In the data rows, the value 500 means zero.
Here are some points:
tensor([404, 393, 727, 591, 678, 494, 369, 336, 569, 596, 516, 494, 421, 482, 582, 421, 536, 392])
tensor([477, 554, 342, 577, 279, 783, 558, 672, 495, 522, 468, 508, 531, 549, 423, 390, 352, 453])
tensor([582, 317, 373, 261, 523, 481, 443, 880, 569, 406, 798, 616, 491, 382, 456, 460, 649, 678])
tensor([432, 462, 552, 452, 698, 463, 581, 183, 510, 404, 320, 664, 475, 652, 517, 628, 395, 449])
tensor([252, 663, 256, 612, 344, 533, 535, 610, 531, 571, 686, 459, 430, 530, 385, 534, 559, 401])
tensor([567, 499, 420, 514, 510, 516, 384, 189, 470, 667, 600, 501, 769, 429, 585, 544, 520, 394])
tensor([319, 455, 507, 485, 639, 309, 521, 621, 553, 499, 111, 319, 692, 635, 508, 491, 479, 686])
tensor([581, 504, 217, 431, 414, 585, 416, 999, 637, 458, 722, 534, 550, 320, 423, 467, 550, 451])
tensor([606, 625, 684, 486, 271, 548, 558, 644, 443, 488, 310, 457, 571, 549, 519, 617, 327, 312])
tensor([295, 545, 596, 573, 591, 540, 607, 191, 395, 514, 684, 338, 420, 486, 470, 467, 473, 624])
tensor([669, 519, 490, 640, 545, 436, 486, 206, 525, 379, 659, 354, 266, 624, 450, 510, 527, 564])
tensor([540, 347, 225, 317, 575, 449, 452, 910, 550, 391, 763, 588, 481, 364, 453, 500, 714, 669])
tensor([606, 291, 258, 364, 538, 391, 451, 926, 551, 388, 722, 495, 466, 383, 446, 615, 722, 633])
tensor([229, 607, 266, 453, 423, 594, 515, 558, 546, 487, 804, 347, 399, 484, 680, 462, 566, 375])
tensor([354, 346, 689, 267, 541, 673, 508, 663, 477, 387, 774, 376, 546, 490, 575, 617, 352, 519])
tensor([507, 616, 401, 617, 543, 669, 568, 286, 392, 564, 325, 379, 472, 551, 464, 373, 550, 513])
tensor([484, 378, 293, 306, 730, 353, 518, 703, 613, 304, 671, 634, 436, 355, 566, 460, 580, 704])
tensor([361, 444, 095, 379, 739, 559, 544, 517, 553, 513, 570, 266, 553, 514, 554, 510, 754, 421])
tensor([359, 386, 254, 350, 616, 433, 442, 552, 563, 493, 947, 558, 610, 352, 461, 513, 589, 727])
tensor([273, 497, 517, 474, 798, 501, 445, 412, 399, 627, 505, 403, 640, 496, 450, 741, 438, 475])
tensor([556, 475, 534, 657, 617, 543, 394, 494, 535, 655, 331, 416, 564, 520, 412, 533, 449, 364])
tensor([710, 491, 446, 565, 223, 551, 471, 366, 567, 601, 538, 242, 729, 521, 535, 518, 348, 480])
tensor([712, 763, 438, 461, 515, 635, 541, 333, 488, 490, 263, 299, 718, 481, 507, 384, 372, 527])
tensor([499, 737, 282, 594, 602, 406, 530, 422, 399, 507, 344, 597, 460, 626, 542, 459, 470, 400])
tensor([588, 351, 283, 270, 582, 474, 441, 836, 555, 418, 813, 580, 467, 357, 460, 504, 665, 685])
tensor([188, 638, 617, 637, 510, 401, 494, 639, 545, 479, 245, 599, 546, 449, 554, 474, 447, 398])
tensor([727, 669, 671, 563, 411, 413, 456, 295, 595, 483, 183, 584, 342, 461, 493, 539, 465, 548])
tensor([521, 353, 340, 304, 604, 473, 437, 836, 526, 452, 802, 575, 501, 315, 431, 499, 763, 629])
tensor([482, 623, 534, 484, 492, 521, 556, 325, 340, 742, 634, 286, 555, 602, 503, 504, 411, 407])
tensor([224, 379, 669, 543, 450, 377, 574, 441, 585, 638, 227, 576, 366, 615, 522, 490, 550, 497])
tensor([593, 525, 463, 554, 686, 604, 581, 287, 508, 533, 236, 514, 604, 516, 415, 528, 434, 328])
tensor([764, 662, 303, 567, 551, 597, 500, 301, 541, 451, 623, 228, 248, 553, 452, 574, 477, 456])
tensor([591, 454, 555, 657, 614, 460, 593, 588, 411, 386, 668, 673, 233, 382, 439, 437, 443, 465])
tensor([634, 388, 704, 564, 596, 632, 463, 173, 484, 355, 514, 680, 671, 458, 500, 416, 430, 438])
tensor([517, 521, 178, 581, 658, 382, 603, 448, 575, 529, 404, 310, 572, 628, 523, 462, 365, 460])
tensor([294, 610, 499, 550, 378, 469, 505, 454, 475, 698, 564, 407, 675, 683, 473, 452, 292, 478])
tensor([481, 298, 446, 342, 480, 537, 321, 800, 488, 471, 761, 609, 587, 515, 484, 433, 648, 693])
tensor([497, 565, 402, 580, 262, 472, 534, 379, 582, 445, 505, 638, 539, 574, 522, 589, 500, 262])
tensor([491, 523, 667, 612, 582, 664, 520, 559, 554, 518, 370, 150, 207, 489, 520, 496, 450, 396])
tensor([588, 493, 628, 579, 688, 512, 483, 472, 364, 722, 520, 499, 407, 440, 479, 569, 263, 429])
tensor([431, 532, 513, 494, 579, 626, 412, 436, 470, 401, 236, 658, 568, 635, 536, 686, 301, 470])
12 more points follow, each with its number after it:
tensor([642, 666, 695, 475, 455, 494, 613, 412, 475, 507, 536, 312, 405, 564, 480, 481, 193, 537]) 0
tensor([364, 517, 602, 603, 599, 481, 435, 191, 474, 598, 440, 564, 680, 524, 480, 601, 413, 419]) 1
tensor([453, 630, 353, 493, 500, 672, 531, 279, 497, 450, 460, 429, 493, 593, 653, 502, 448, 311]) 2
tensor([452, 554, 230, 576, 261, 529, 541, 546, 369, 704, 630, 527, 581, 477, 579, 513, 449, 408]) 3
tensor([455, 559, 434, 649, 576, 479, 614, 539, 372, 427, 572, 461, 530, 297, 453, 616, 398, 502]) 4
tensor([421, 572, 575, 602, 556, 558, 498, 480, 434, 548, 184, 426, 381, 686, 428, 604, 379, 523]) 5
tensor([375, 341, 697, 520, 667, 446, 563, 375, 418, 464, 498, 575, 762, 630, 476, 442, 312, 502]) 6
tensor([155, 505, 460, 558, 613, 479, 602, 507, 463, 331, 399, 827, 300, 564, 525, 521, 455, 528]) 7
tensor([566, 539, 787, 578, 509, 282, 496, 364, 525, 569, 685, 383, 583, 443, 499, 517, 293, 461]) 8
tensor([593, 601, 586, 551, 557, 457, 518, 175, 530, 500, 327, 445, 542, 695, 456, 510, 486, 357]) 9
tensor([272, 735, 490, 550, 643, 402, 488, 688, 521, 594, 178, 302, 560, 559, 491, 548, 467, 399]) 10
tensor([457, 740, 613, 597, 530, 406, 471, 260, 465, 349, 683, 545, 423, 548, 495, 497, 559, 365]) 11
Which three of these numbered points are nearest to each point below by angle, seen from the average point of the first points? Their numbers follow each, nearest first.
tensor([607, 636, 753, 627, 562, 353, 519, 293, 519, 495, 521, 374, 464, 388, 388, 528, 469, 510]) > 8 0 11
tensor([249, 523, 479, 459, 763, 527, 528, 484, 534, 361, 723, 409, 516, 698, 535, 498, 273, 396]) > 6 7 11
tensor([233, 552, 540, 577, 427, 339, 517, 305, 471, 518, 574, 470, 719, 575, 504, 665, 456, 443]) > 1 6 8
tensor([422, 499, 228, 548, 408, 483, 541, 361, 492, 819, 633, 562, 599, 551, 432, 426, 370, 572]) > 3 1 2
tensor([486, 697, 564, 633, 435, 428, 548, 448, 527, 418, 421, 420, 493, 587, 564, 418, 277, 435]) > 0 9 5
tensor([535, 337, 299, 311, 460, 474, 414, 852, 620, 705, 661, 530, 486, 361, 450, 456, 662, 647]) > 3 10 7
tensor([677, 509, 723, 600, 244, 466, 586, 462, 428, 486, 527, 559, 247, 470, 478, 590, 407, 481]) > 0 8 11
tensor([445, 572, 546, 502, 429, 737, 520, 276, 480, 665, 498, 416, 344, 615, 577, 368, 423, 409]) > 2 9 0
tensor([449, 566, 533, 538, 317, 603, 510, 571, 425, 312, 230, 469, 456, 658, 548, 699, 377, 542]) > 5 10 7
tensor([483, 575, 500, 529, 186, 475, 499, 378, 545, 748, 595, 522, 648, 454, 549, 300, 547, 439]) > 3 8 1
tensor([384, 560, 517, 565, 752, 379, 513, 218, 470, 655, 241, 423, 641, 496, 508, 508, 549, 476]) > 1 9 10
tensor([569, 462, 626, 529, 620, 494, 614, 255, 497, 474, 313, 317, 482, 645, 503, 574, 457, 348]) > 9 5 1
tensor([459, 731, 379, 486, 502, 499, 650, 197, 418, 574, 451, 429, 580, 458, 543, 408, 518, 498]) > 2 9 1
tensor([349, 620, 629, 532, 430, 471, 480, 444, 515, 620, 756, 458, 536, 372, 588, 580, 362, 284]) > 8 11 1
tensor([771, 473, 612, 590, 488, 456, 492, 160, 528, 552, 633, 529, 417, 478, 501, 557, 288, 463]) > 8 0 9
tensor([656, 556, 811, 542, 268, 478, 425, 570, 503, 657, 425, 481, 378, 414, 450, 549, 315, 644]) > 0 8 5
tensor([557, 312, 542, 592, 490, 548, 373, 472, 429, 540, 318, 709, 568, 646, 574, 378, 477, 536]) > 6 5 1
tensor([590, 365, 261, 401, 410, 464, 375, 784, 520, 414, 811, 660, 487, 457, 428, 549, 790, 561]) > 3 7 4
tensor([471, 859, 456, 544, 424, 414, 490, 498, 351, 537, 566, 621, 342, 442, 432, 558, 581, 505]) > 11 3 4
tensor([531, 290, 345, 411, 585, 488, 543, 691, 526, 257, 992, 601, 488, 350, 422, 461, 657, 592]) > 4 7 11
tensor([473, 356, 507, 559, 446, 725, 476, 411, 507, 527, 750, 380, 574, 518, 494, 575, 479, 257]) > 2 3 1
Now 12 new points, numbered from 0 again:
tensor([893, 438, 573, 534, 544, 482, 523, 276, 488, 624, 743, 351, 561, 444, 497, 419, 322, 412]) 0
tensor([582, 497, 446, 612, 402, 517, 529, 633, 577, 338, 586, 663, 556, 390, 351, 554, 580, 295]) 1
tensor([456, 468, 678, 531, 266, 658, 591, 221, 408, 496, 651, 501, 597, 480, 533, 494, 396, 480]) 2
tensor([432, 603, 565, 624, 791, 571, 473, 383, 448, 531, 437, 438, 595, 467, 494, 368, 477, 324]) 3
tensor([456, 570, 597, 629, 525, 589, 502, 190, 497, 523, 435, 519, 363, 449, 547, 274, 512, 618]) 4
tensor([359, 695, 502, 578, 542, 323, 511, 422, 462, 552, 203, 681, 552, 496, 479, 585, 580, 402]) 5
tensor([466, 650, 851, 447, 335, 567, 476, 640, 495, 387, 534, 311, 336, 238, 510, 509, 666, 634]) 6
tensor([422, 471, 550, 624, 592, 644, 485, 264, 423, 660, 290, 560, 567, 421, 557, 467, 454, 429]) 7
tensor([592, 392, 562, 525, 602, 681, 537, 206, 523, 604, 543, 598, 502, 536, 475, 463, 297, 352]) 8
tensor([299, 280, 504, 628, 238, 569, 522, 404, 593, 562, 489, 574, 614, 467, 562, 487, 481, 484]) 9
tensor([558, 573, 848, 575, 377, 495, 478, 275, 539, 501, 484, 261, 611, 529, 521, 468, 481, 370]) 10
tensor([552, 372, 283, 286, 580, 436, 436, 888, 558, 430, 809, 614, 486, 365, 444, 481, 686, 654]) 11
The same question for these:
tensor([488, 536, 497, 661, 690, 385, 503, 495, 330, 602, 457, 393, 656, 487, 457, 418, 431, 563]) > 3 7 5
tensor([454, 232, 209, 485, 807, 563, 431, 275, 549, 557, 651, 521, 520, 554, 476, 544, 596, 560]) > 8 11 7
tensor([583, 707, 594, 422, 469, 570, 589, 262, 448, 507, 573, 298, 526, 627, 510, 431, 524, 311]) > 10 2 0
tensor([745, 568, 326, 601, 281, 592, 545, 499, 465, 273, 458, 612, 432, 418, 473, 579, 659, 395]) > 1 6 5
tensor([572, 327, 518, 575, 398, 507, 608, 255, 472, 716, 314, 438, 621, 536, 499, 489, 479, 472]) > 7 9 8
tensor([159, 589, 551, 521, 286, 483, 549, 418, 616, 505, 250, 352, 531, 509, 546, 511, 528, 698]) > 9 5 6
tensor([416, 628, 647, 558, 236, 450, 574, 513, 621, 519, 272, 519, 423, 479, 594, 394, 360, 519]) > 9 10 4
tensor([765, 434, 449, 416, 426, 531, 567, 670, 409, 634, 571, 055, 505, 582, 456, 619, 582, 388]) > 0 10 6
tensor([611, 353, 525, 631, 581, 579, 413, 495, 441, 690, 368, 338, 449, 441, 458, 581, 368, 666]) > 7 0 8
tensor([820, 481, 435, 474, 311, 405, 463, 536, 504, 257, 293, 743, 661, 512, 543, 677, 515, 453]) > 1 5 9
tensor([702, 565, 620, 496, 233, 443, 512, 226, 415, 395, 798, 622, 376, 578, 518, 565, 466, 522]) > 2 0 10
tensor([427, 481, 394, 707, 740, 401, 516, 511, 425, 465, 403, 421, 465, 479, 546, 446, 599, 415]) > 3 5 7
tensor([383, 651, 639, 614, 322, 426, 494, 739, 511, 668, 381, 340, 449, 370, 507, 606, 362, 461]) > 6 10 5
tensor([582, 301, 380, 261, 495, 484, 450, 884, 558, 402, 795, 587, 471, 397, 466, 476, 660, 689]) > 11 1 6
tensor([507, 569, 589, 478, 589, 326, 466, 447, 419, 334, 453, 340, 667, 645, 658, 607, 378, 488]) > 10 5 3
tensor([667, 498, 634, 488, 511, 621, 643, 412, 413, 440, 429, 501, 379, 595, 548, 433, 414, 296]) > 8 10 2
tensor([662, 495, 721, 576, 375, 556, 404, 273, 483, 574, 442, 419, 707, 487, 523, 570, 387, 409]) > 10 2 0
tensor([550, 302, 797, 620, 532, 473, 482, 638, 418, 419, 511, 415, 603, 519, 540, 567, 369, 345]) > 10 2 0
tensor([914, 504, 572, 460, 435, 438, 543, 468, 484, 476, 546, 650, 651, 356, 318, 494, 612, 412]) > 1 0 10
tensor([600, 594, 451, 542, 600, 533, 486, 218, 373, 759, 418, 335, 468, 504, 565, 542, 382, 524]) > 7 0 8
tensor([540, 334, 353, 269, 519, 478, 456, 910, 548, 412, 799, 610, 470, 361, 461, 469, 661, 689]) > 11 1 6
